Turns, then the turns between two rows, first turn first; the first pair answered
turn z797:
[ -1  -3  -8   0   2   3  12   1  -1   7   9   5  -3  -5  -6 -10   1   3
   8  -1   0  -7  -2 -12  -8  -8  -3  -1   0  -2   4   7  -6  10  -4] -> [  0  -2 -11   3  -3   0   8  -3   1  11  10   2  -3  -7   2 -10   2   6
  11   0  -4  -6  -5  -4  -7 -11  -3  -2  -3  -1   2   7  -5  10  -5]
[  6  -5   1   6 -12   4  -9  -2   6   3  -7  -1   7  -4   7   5   1  -4
  10  -2  -8  -2   1   4  -2  -3  -2  -4   2  -3   7  -8   3   0  -2] -> [  5  -7   4   4 -11   7  -5   1   5   0  -8  -2  12  -6   2  12   0  -6
   8  -1  -2  -3   2  -3   2   0  -1  -5   4  -5   8  -9   5  -1   1]
[  5   2  -9   2   3 -13  -5   0   3   8 -10 -10   7   5  18   7   9  18
   2   5   4  -5  -1  20   8  -4   5   6  -2  -6  -9  -8  14 -13   2] -> [  2  -2  -5  -2   7 -11   0   6   1   1 -12 -11  11   5   5  17   9  14
  -3   6  13  -6   2   9  14   0   6   5   2 -10  -7 -12  15 -13   7]
[  0   9   0   4   4  13   0 -19   0 -15   8   2  -5  11  -6 -10 -14 -12
 -11 -12   2   1   1   2 -21   1  -4 -11   2   2  13  -1 -10  19  -3] -> [  3  11  -1   8  -4  11  -7 -25   0  -8   6  -2  -4  11   4 -13 -11 -10
  -5 -10  -6   4  -1  12 -23  -3  -4 -10  -1   4  10  -3  -9  18  -7]
turn z349:
[ -2  -4   2   2   4   1   0  -2   9   4   4  -5  15  -7   8  -2  -1  -2
   7   2   5  -3   4 -11  -7   2  -7   3  -4   2   8  -6   6  -8   4] -> [-4 -4 -2 -1 10 -3  7  2  5  4  8 -5  7 -5  7 -9  0  6  4  6  2 -1 -1 -8
 -5 -1 -7 10 -6  5  1 -2  6 -8  2]
[ -9   9 -14   2   5   6   5 -10   8   8  -2  -5 -10   9   1 -26  -1   8
   2 -11   8   2  -5   2  -5  -4  -1  -7 -18   3   6   4 -10   0  -2] -> [ -8  10 -10   1   9   9   1 -10   9   0  -4  -4  -9  13  -2 -21  -2   4
  -4 -16  14   4  -5   1  -4   1  -1 -11 -18   3   8   0 -10   1  -1]
[  2  -1   3  13 -22  -1   1  -9   3  12  -3  -9  10  -5   9   8   6   8
   1   5  -5   2   3  14  -3   2   4  -2   1   2   0  -4   3  -6   2] -> [ -2  -4  -2   2 -11 -11   5  -2  -2   6   1  -8  -3   2   3   0   8  18
  -8  10  -6   9  -7  16   0   2   6   7  -1   8  -9   2   4  -8   2]
turn z391:
[ 11   7 -12  11 -21   3   1  -3   2  17  -5 -14   3  -9  10  19   4  -5
  -1   3   0 -13  -1   3  -7   2  -1  -5  -9   3 -13  -7   0  -5  -2] -> [ 11   7 -12  11 -21   6   5   0   2  18  -2 -13   4 -10   6  21   3  -8
   2   1   1 -15   2  -4  -9   2  -1  -5  -8   1  -9  -7   0  -4  -1]
[ 18   1 -12  10 -13  -7  -4  -4   2   8  12  14  -9  14  14  12   0   9
  18   3   0  -7 -14   6  -4 -16   0  -8 -14   2   9  -8  11  -3   4] -> [ 19  -1  -4  10 -13  -6 -10   0   3   0   5   9  -2  14  10  23   0   3
  14   2   6  -5  -8   3   3 -10   2 -14 -13  -1  13 -14  15  -5   8]
[ 1  2  1  4 12  6  1 -2  1 -6 -4  6 -1  3 -9  2 -2 -8 -4 -8  9  1  3 -2
  2  5 -2 -5  0 -2  3  0 -4 -3  3] -> [-1  3 -6  5 11  7  5 -2  1 -1  4 10 -9  3 -5 -9 -2 -4 -3 -6  7  0  0 -1
 -5  2 -3 -1 -1  0  1  7 -7  0  2]
Then:
Between the rows of a pair lie two turns.
[ -3  -1  16  -8  19  -9   9   6 -11 -13  10   4  -7   0  -3   9   4  11
 -11  15   6  20 -10   2   4  -7  -2   9   4  -4 -26  -2   8  -1   6] -> [  3   0  15   9 -10   2  10 -10  -4  10   7   3  13 -20  13  18   7   3
  25   9  -7   4   3  -2  -8 -16  -7  -1   4 -10  -9  -8   6   3   3] -> z349 z349
[ 15   7   9  19   0   9 -12   1  -1   1   7  20  -6  -3   6 -16  -1 -11
 -16 -10  11  -8   9 -17   0   6   6   9   3  -5   3  12 -13   7  -4] -> [ 18   7  13  22  -7   4 -27  -3   0   1  -4  13   0  -2  19  -6   2 -11
 -18  -8   9  -3  11   1   5   6   8   6   0  -5   0   5  -8   4  -6] -> z797 z391
[  4   1   2  -1  -8   6   2  -5   6  -8 -13  -3  12   0  -5  26  -2  -2
  -7  10   8  -7   2 -12   8   6   3   5   2  -9   2 -12   6   0   1] -> [ -1  -1  -6  -3 -11   4  17  -4   2   3  -4  -1   8  -5  -5  18   1   5
   2  16   2 -14   0 -18   5  -1   0  11   5  -8   2  -3   4   3   2] -> z349 z797
[ 2 -6  5 -1  1  3  1 -2 -1  5 -2  1  4 -2  8 30  7 -3  8  8  5  9 -8  2
  7 -2  8  3 -3 -7  2 -2  5 -4  0] -> [ -1  -8   3  -6   4   1   9   2  -4   4   0   3   0  -1   1  27   8  -1
   6  11   7   8 -10  -5   6  -2   9   7   0  -6   2   1   5  -4   3] -> z349 z797
[  0  -5   1   1   4   3   8   4   3  -2   0   1  -1  -4  -8   3  -1  -2
   1  -2   5  -2   2 -11  -1   3   0   0   0  -4   4   3  -5   0   3] -> [ 0 -1  2  1  9  2 -1  1  3 -8  0  2 -7  2 -3 -2 -2 -1 -8 -3  5  2 -3  0
 -1  4  0  0 -4  0 -1  3 -7  0  0] -> z391 z349
[ -5 -12  -3 -17   6 -17   4  13 -13  -5  -8 -14  -2   3  -7   8   7  12
 -13  23  -3   9  -7   4  17   9   8  13  -1  -1 -12  -2  14 -12   5] -> [  5  -9  -1   3 -21  -2   2  -3  -4  16 -12 -13  21 -14   8  20   9   1
  19  16 -13  -8   9  -1   5   2   4   1  -1  -9   4 -10  13  -7   4] -> z349 z349
[ -4  -3  -8 -11   4 -11  -2   7  -7   1  -2 -11  -8   6   5   4   6  10
  -3  11  -3  12   6  18  -6   1  -2   5   2   4   0   8  -4  -3   3] -> [ -1  -6   0  -9  -3  -4  -1   6  -3   2  -8 -14   8  -1   0  22   6  -4
   5   7   2   4  19   7  -5   4  -1  -2   6  -4  13   0  -2  -3   7] -> z391 z349
[ 7  9  3  4 -8  0 -2 -7  3 -4  2  2  7  2 -2 -7 -4 -8  0 -6 -3  5  2 11
 -6 -3 -3 -3 -8  0 -3  3 -1 -1 -1] -> [  5   9   2   0  -2  -3   2  -2   1  -8   4   2   1   5  -2 -11  -4  -4
  -5  -5  -2   8  -2  12  -4  -2  -3   3  -9   1  -8   6   0  -2  -2] -> z349 z349
[  1   9   8  -3   7   0   4   5   1  -8   3  10 -11  17 -15  -2  -7  -4
 -11  -1   8   5   4   0   2  10   0   3  -6  -3   7   2  -1   8  -1] -> [ 6 14  8  8 -3  4 -3 -7  5  0  0 13 -4 13 -5 -3 -9 -9 -2 -7  1  2  7  5
 -4  8 -3 -1 -8 -5 10 -1 -4  9 -4] -> z797 z349
[  2 -11   0  -6   1  19  11   0   4   6   9   8   0 -13  -5   1   4 -14
  11   1  -2 -16   0  -2   3  -3  -2  -1   7  -5  10  -3 -15  16  10] -> [  6 -10  -3  -4  -2  19   7  -4   4  11  10   9  -2 -13   4  -4   5 -11
  15   3 -10 -15  -3   6   1  -5  -3   1   4  -5   6  -2 -14  17   4] -> z797 z797
[  1   0  -6   8 -20  -5  -6  -8   2  20  -3  -5   2  -4  23  -5   5  10
  19   4 -13  -1  -4  16 -11 -12  -2   1  -2   7 -11   4  -1   0  -4] -> [ -9  -9   0 -10  -6 -20  -1   7  -6   6  -8 -15  -4   2   7   3   8  18
   0  15  -3  10  -8  14   5  -5   6  12   1   7 -23  -2  12  -7   3] -> z797 z349
[ -5 -12  -7 -15   3 -18 -11  -5   7   1  -5 -14  -3   4  -2  -2  -1   6
 -16  -2  -6   4 -17   1  -2  -4  -4   3   5  -1  -9  -1   8   4   2] -> [ -1 -11  -6  -5 -12  -8 -12 -14  14  12  -7 -12  11  -6   5   4  -2  -1
   1  -6 -12  -6  -8  -1  -7  -7  -7  -6   5  -7   2  -5   6   6   3] -> z349 z349
[  1   0   5  -3   5   5  10   5   0  -5   5   4  -4  11 -12   3  -3  10
 -14   3  -4  11 -13   3  -3  -8   4   7  -3   1  16   9   8  -1   8] -> [  6   3   9   3   3  12   2  -1   3  -7   1   4   4  11  -8   8  -4   0
 -15  -4   0  10  -7   7  -5  -5   3  -1  -5   0  22   1   5   0   9] -> z797 z349
[  0  -5   3   5 -13  -3  -4  -1   2   9  -8  -8  16  -5   5  13   3  -3
   9   4  -6  -1   3   4   0  -3  -1   3   0  -2  -2 -11   8   1   2] -> [ -6 -10  -2  -6  -3 -13   6   9  -5   5  -3  -8   5  -1  -4   6   5   7
   1  11  -5   3  -4   1   5  -4   3  11   2   0  -9  -6  10   0   3] -> z349 z797
[  3   6 -10   1   3   4   0   3   2   2   8  13  -5   2   2 -14   1  -5
   7   0  -4   0   4  -2 -10  -3  -8   2   3   9  -1  13 -16   6  -4] -> [  6   9  -5   3   4   8  -7   1   4  -6   1  14   2   4  -1  -7  -2 -15
  -1  -7   4   2   7  -3  -8   3  -7  -5   2   6   3   7 -17   5  -3] -> z349 z349
[  9   9  -5   9 -15   8   9 -13  -4  11   5   1   4  -8   8  -2   3   5
  21  -1 -12 -12   4   6  -6  -3  -3   3   8   3  11  -5  -2   5   3] -> [ -1   3  -6  -7   0  -6  16   1 -13   1  10  -5 -13   0  -2  -9   5  20
   4  11  -8   0  -8   9   4  -1   3  16   8   7  -5   2   6   0   4] -> z797 z349
